In the data rows, zero lies at 4.5, halfway between 4 and 5.
Some points:
c(2, 4, 5, 6, 3, 7, 5, 6, 3, 4, 4, 6, 2, 6, 6, 4, 3, 2, 7, 5, 8, 5, 1, 4)
c(4, 4, 1, 1, 2, 6, 3, 4, 5, 5, 4, 2, 8, 3, 6, 6, 4, 8, 3, 2, 2, 3, 6, 5)
c(5, 7, 4, 4, 6, 4, 6, 6, 4, 5, 5, 6, 4, 4, 0, 2, 6, 6, 2, 6, 5, 5, 5, 6)
c(5, 6, 2, 6, 4, 3, 5, 5, 4, 3, 5, 8, 6, 6, 7, 5, 5, 3, 5, 4, 4, 6, 6, 2)
c(4, 4, 3, 1, 5, 3, 6, 4, 4, 6, 5, 3, 7, 5, 4, 7, 5, 7, 2, 5, 5, 4, 4, 5)
c(4, 3, 2, 3, 6, 4, 5, 6, 6, 5, 5, 3, 4, 4, 4, 6, 3, 3, 4, 5, 5, 5, 4, 5)
c(5, 3, 5, 2, 6, 5, 4, 4, 7, 5, 3, 4, 6, 3, 2, 8, 4, 5, 5, 6, 2, 2, 4, 5)
c(6, 4, 5, 6, 1, 7, 6, 3, 4, 2, 5, 4, 6, 6, 6, 4, 6, 3, 6, 4, 5, 6, 4, 5)
c(6, 5, 3, 3, 4, 6, 6, 5, 5, 7, 5, 6, 6, 6, 2, 4, 2, 5, 3, 5, 3, 3, 6, 4)
c(0, 5, 5, 3, 3, 8, 3, 4, 2, 4, 4, 8, 5, 5, 5, 4, 4, 3, 8, 3, 6, 6, 2, 4)
c(5, 5, 7, 2, 3, 9, 8, 6, 3, 4, 1, 4, 3, 2, 2, 4, 4, 6, 4, 4, 1, 3, 3, 6)
c(7, 6, 4, 7, 6, 4, 5, 2, 5, 6, 6, 5, 9, 8, 5, 4, 5, 4, 4, 4, 7, 4, 6, 5)
c(1, 4, 5, 5, 2, 7, 3, 4, 2, 5, 3, 5, 4, 5, 7, 4, 5, 2, 8, 5, 6, 6, 3, 3)
c(5, 7, 4, 5, 7, 4, 4, 5, 5, 7, 7, 2, 2, 5, 2, 3, 4, 3, 3, 5, 4, 4, 6, 5)
c(8, 5, 5, 6, 6, 3, 5, 6, 5, 7, 7, 3, 2, 3, 3, 4, 7, 5, 4, 7, 3, 4, 4, 4)
c(8, 6, 4, 4, 7, 3, 4, 4, 4, 6, 5, 4, 5, 3, 1, 5, 9, 6, 5, 4, 3, 5, 5, 6)
c(2, 3, 6, 5, 1, 8, 4, 7, 4, 3, 3, 7, 1, 5, 7, 7, 5, 6, 5, 4, 6, 6, 3, 2)
c(3, 4, 4, 8, 6, 2, 5, 5, 8, 2, 5, 6, 6, 5, 8, 7, 7, 4, 5, 6, 7, 4, 5, 4)
c(3, 3, 1, 3, 4, 5, 6, 2, 5, 4, 5, 1, 9, 4, 4, 6, 2, 8, 4, 2, 5, 3, 5, 5)
c(5, 5, 6, 4, 7, 5, 6, 6, 4, 6, 5, 4, 2, 3, 3, 1, 5, 5, 2, 6, 3, 6, 5, 4)
c(3, 4, 3, 7, 4, 2, 4, 6, 6, 6, 5, 7, 4, 4, 9, 7, 5, 4, 5, 3, 7, 6, 6, 3)
c(7, 6, 2, 3, 7, 3, 7, 4, 5, 6, 2, 4, 4, 3, 4, 4, 6, 7, 3, 4, 3, 5, 7, 8)
c(0, 5, 4, 4, 3, 6, 5, 7, 3, 4, 1, 9, 1, 6, 5, 2, 6, 3, 6, 5, 7, 6, 3, 5)
c(6, 5, 8, 7, 5, 2, 3, 3, 8, 2, 3, 6, 6, 7, 6, 6, 4, 1, 3, 5, 7, 6, 6, 2)
c(7, 5, 6, 8, 6, 1, 6, 6, 3, 6, 6, 3, 2, 2, 0, 3, 4, 5, 5, 6, 3, 5, 6, 5)
c(6, 5, 3, 5, 7, 2, 5, 4, 6, 6, 5, 6, 5, 3, 3, 4, 6, 5, 6, 4, 4, 4, 4, 4)
c(8, 6, 5, 5, 7, 3, 6, 4, 3, 4, 7, 2, 2, 2, 1, 4, 5, 3, 4, 6, 3, 4, 5, 5)
c(2, 4, 8, 3, 4, 7, 3, 7, 1, 5, 2, 7, 4, 6, 8, 4, 5, 5, 6, 3, 5, 4, 2, 4)
c(4, 5, 3, 9, 5, 3, 3, 6, 8, 3, 7, 4, 6, 6, 6, 4, 5, 2, 6, 6, 4, 5, 5, 2)
c(3, 3, 3, 5, 7, 2, 4, 6, 4, 3, 3, 8, 6, 6, 7, 2, 2, 0, 6, 4, 8, 7, 5, 4)
c(3, 5, 2, 3, 6, 4, 4, 3, 4, 3, 4, 0, 4, 5, 2, 4, 1, 4, 3, 3, 2, 5, 6, 7)
c(6, 2, 5, 8, 6, 1, 3, 2, 8, 5, 6, 7, 8, 5, 7, 8, 6, 2, 6, 4, 6, 4, 4, 2)
c(7, 5, 3, 5, 6, 1, 6, 2, 6, 6, 8, 4, 7, 5, 9, 6, 5, 4, 3, 5, 6, 4, 8, 4)
c(3, 5, 4, 2, 3, 8, 4, 4, 2, 4, 1, 4, 2, 5, 4, 5, 3, 8, 3, 5, 5, 2, 3, 4)
c(3, 3, 4, 6, 5, 1, 2, 6, 5, 2, 4, 5, 4, 6, 8, 5, 6, 2, 6, 4, 5, 6, 6, 3)
c(9, 4, 4, 2, 5, 4, 5, 2, 5, 4, 6, 5, 3, 4, 1, 1, 6, 7, 2, 5, 4, 5, 5, 8)
c(6, 8, 5, 4, 4, 5, 5, 5, 2, 4, 6, 3, 2, 1, 0, 3, 5, 3, 3, 4, 2, 3, 4, 7)
c(2, 3, 2, 9, 5, 2, 4, 5, 5, 1, 4, 4, 6, 6, 6, 3, 6, 3, 7, 3, 6, 7, 7, 4)
c(5, 7, 7, 0, 2, 9, 5, 5, 2, 6, 4, 4, 3, 3, 1, 4, 2, 4, 5, 6, 5, 2, 6, 6)
c(2, 5, 5, 7, 6, 3, 3, 7, 4, 3, 3, 6, 4, 6, 6, 4, 5, 3, 3, 6, 3, 6, 3, 4)
c(3, 5, 2, 4, 6, 7, 2, 3, 9, 4, 5, 2, 4, 5, 4, 6, 2, 8, 1, 5, 4, 2, 4, 6)
c(8, 7, 5, 7, 5, 4, 4, 2, 6, 6, 7, 6, 8, 5, 8, 3, 4, 2, 3, 3, 4, 5, 6, 5)
c(4, 4, 5, 3, 1, 8, 4, 7, 3, 3, 1, 7, 4, 8, 6, 4, 4, 3, 7, 4, 3, 5, 1, 3)
c(2, 1, 3, 3, 6, 4, 6, 3, 7, 4, 2, 3, 6, 4, 4, 5, 2, 7, 6, 6, 4, 2, 4, 4)
c(3, 4, 2, 2, 5, 5, 5, 3, 4, 3, 2, 4, 3, 5, 2, 4, 2, 7, 3, 3, 2, 3, 6, 4)
c(4, 4, 2, 6, 5, 3, 3, 6, 4, 3, 5, 5, 4, 6, 6, 6, 5, 3, 6, 8, 5, 8, 4, 2)
c(6, 6, 8, 2, 3, 8, 6, 2, 1, 7, 6, 5, 2, 0, 0, 4, 6, 3, 4, 4, 5, 4, 4, 6)
c(5, 3, 4, 6, 6, 0, 4, 0, 9, 5, 9, 5, 8, 6, 9, 4, 8, 5, 3, 4, 5, 5, 6, 5)
c(4, 6, 4, 1, 1, 9, 4, 5, 3, 5, 4, 3, 3, 6, 4, 5, 2, 6, 3, 4, 4, 2, 4, 5)
c(7, 5, 6, 5, 7, 5, 5, 4, 5, 4, 4, 3, 3, 3, 1, 2, 8, 4, 4, 8, 3, 5, 3, 5)
c(5, 5, 4, 7, 4, 3, 2, 6, 7, 5, 7, 7, 6, 5, 8, 5, 5, 4, 4, 2, 7, 7, 3, 5)
c(4, 4, 2, 4, 4, 2, 6, 2, 5, 6, 5, 2, 6, 2, 6, 7, 4, 7, 6, 4, 3, 1, 5, 6)
c(4, 2, 4, 3, 8, 6, 5, 4, 8, 5, 4, 0, 4, 3, 4, 4, 4, 6, 5, 5, 4, 2, 5, 3)
c(4, 4, 9, 3, 1, 6, 3, 5, 5, 4, 6, 8, 3, 5, 8, 5, 5, 5, 6, 4, 5, 7, 3, 4)
c(3, 2, 5, 2, 2, 9, 5, 4, 4, 4, 3, 2, 3, 6, 4, 4, 3, 8, 3, 4, 3, 0, 6, 6)
c(3, 2, 4, 6, 4, 3, 3, 7, 4, 3, 6, 6, 5, 5, 5, 4, 4, 3, 4, 6, 6, 7, 5, 2)
c(4, 3, 4, 6, 4, 1, 4, 7, 5, 4, 5, 7, 4, 5, 7, 4, 4, 4, 5, 4, 6, 5, 4, 2)
c(5, 6, 7, 2, 4, 9, 6, 5, 1, 4, 4, 5, 1, 5, 1, 3, 5, 5, 4, 3, 5, 2, 5, 7)
c(8, 4, 6, 4, 6, 1, 5, 2, 3, 6, 8, 3, 6, 1, 4, 3, 5, 8, 3, 5, 1, 6, 5, 7)
c(4, 2, 0, 3, 5, 4, 3, 3, 6, 6, 3, 1, 5, 4, 6, 6, 3, 7, 2, 5, 3, 3, 4, 5)
c(7, 4, 5, 3, 6, 3, 7, 7, 4, 7, 5, 4, 5, 1, 0, 3, 6, 5, 5, 6, 4, 4, 4, 5)
c(0, 4, 6, 6, 2, 9, 2, 6, 3, 3, 3, 6, 3, 6, 6, 4, 4, 2, 7, 6, 7, 6, 3, 6)
c(2, 5, 6, 2, 2, 6, 5, 6, 2, 5, 3, 4, 2, 5, 6, 6, 4, 2, 7, 2, 5, 7, 3, 4)
c(5, 6, 7, 6, 2, 5, 5, 3, 3, 3, 6, 6, 5, 5, 6, 2, 5, 5, 5, 4, 5, 3, 6, 4)
c(2, 4, 5, 7, 5, 2, 0, 7, 7, 3, 5, 3, 5, 5, 6, 5, 5, 3, 6, 5, 7, 7, 3, 4)
c(3, 4, 6, 3, 2, 7, 6, 4, 4, 4, 4, 4, 4, 5, 1, 7, 3, 6, 6, 3, 4, 2, 4, 4)
c(6, 4, 5, 8, 6, 2, 6, 5, 4, 6, 7, 5, 4, 2, 0, 4, 7, 4, 4, 5, 4, 5, 6, 3)
c(3, 4, 7, 3, 1, 8, 5, 5, 4, 4, 4, 3, 1, 5, 3, 6, 2, 6, 5, 4, 3, 3, 4, 8)
c(8, 5, 6, 6, 4, 3, 3, 3, 5, 6, 4, 5, 9, 4, 7, 6, 4, 3, 3, 2, 4, 6, 3, 3)
c(7, 4, 6, 6, 6, 3, 4, 3, 4, 5, 5, 5, 8, 8, 8, 5, 6, 2, 4, 6, 5, 4, 6, 6)
There is one direction along which these points spread out most. Take the direction at right angles to it along which they spread out most. Then take the direction at right angles to both along which they spread out most. Go by this last direction. For each point below, how far along it does it lie, from 0 to 99? 50 is the average, and the first point above lies past it. One standard deviation of the points above along it is 16.
c(6, 8, 5, 4, 4, 5, 5, 5, 2, 4, 6, 3, 2, 1, 0, 3, 5, 3, 3, 4, 2, 3, 4, 7) 74
c(4, 4, 3, 1, 5, 3, 6, 4, 4, 6, 5, 3, 7, 5, 4, 7, 5, 7, 2, 5, 5, 4, 4, 5) 31
c(6, 4, 5, 8, 6, 2, 6, 5, 4, 6, 7, 5, 4, 2, 0, 4, 7, 4, 4, 5, 4, 5, 6, 3) 77
c(6, 5, 3, 3, 4, 6, 6, 5, 5, 7, 5, 6, 6, 6, 2, 4, 2, 5, 3, 5, 3, 3, 6, 4) 44
c(4, 2, 4, 3, 8, 6, 5, 4, 8, 5, 4, 0, 4, 3, 4, 4, 4, 6, 5, 5, 4, 2, 5, 3) 32
c(4, 5, 3, 9, 5, 3, 3, 6, 8, 3, 7, 4, 6, 6, 6, 4, 5, 2, 6, 6, 4, 5, 5, 2) 53
c(8, 7, 5, 7, 5, 4, 4, 2, 6, 6, 7, 6, 8, 5, 8, 3, 4, 2, 3, 3, 4, 5, 6, 5) 53
c(8, 6, 4, 4, 7, 3, 4, 4, 4, 6, 5, 4, 5, 3, 1, 5, 9, 6, 5, 4, 3, 5, 5, 6) 65
c(3, 5, 2, 4, 6, 7, 2, 3, 9, 4, 5, 2, 4, 5, 4, 6, 2, 8, 1, 5, 4, 2, 4, 6) 18
c(2, 4, 8, 3, 4, 7, 3, 7, 1, 5, 2, 7, 4, 6, 8, 4, 5, 5, 6, 3, 5, 4, 2, 4) 52
c(4, 4, 5, 3, 1, 8, 4, 7, 3, 3, 1, 7, 4, 8, 6, 4, 4, 3, 7, 4, 3, 5, 1, 3) 50
c(6, 2, 5, 8, 6, 1, 3, 2, 8, 5, 6, 7, 8, 5, 7, 8, 6, 2, 6, 4, 6, 4, 4, 2) 44
c(5, 5, 6, 4, 7, 5, 6, 6, 4, 6, 5, 4, 2, 3, 3, 1, 5, 5, 2, 6, 3, 6, 5, 4) 71
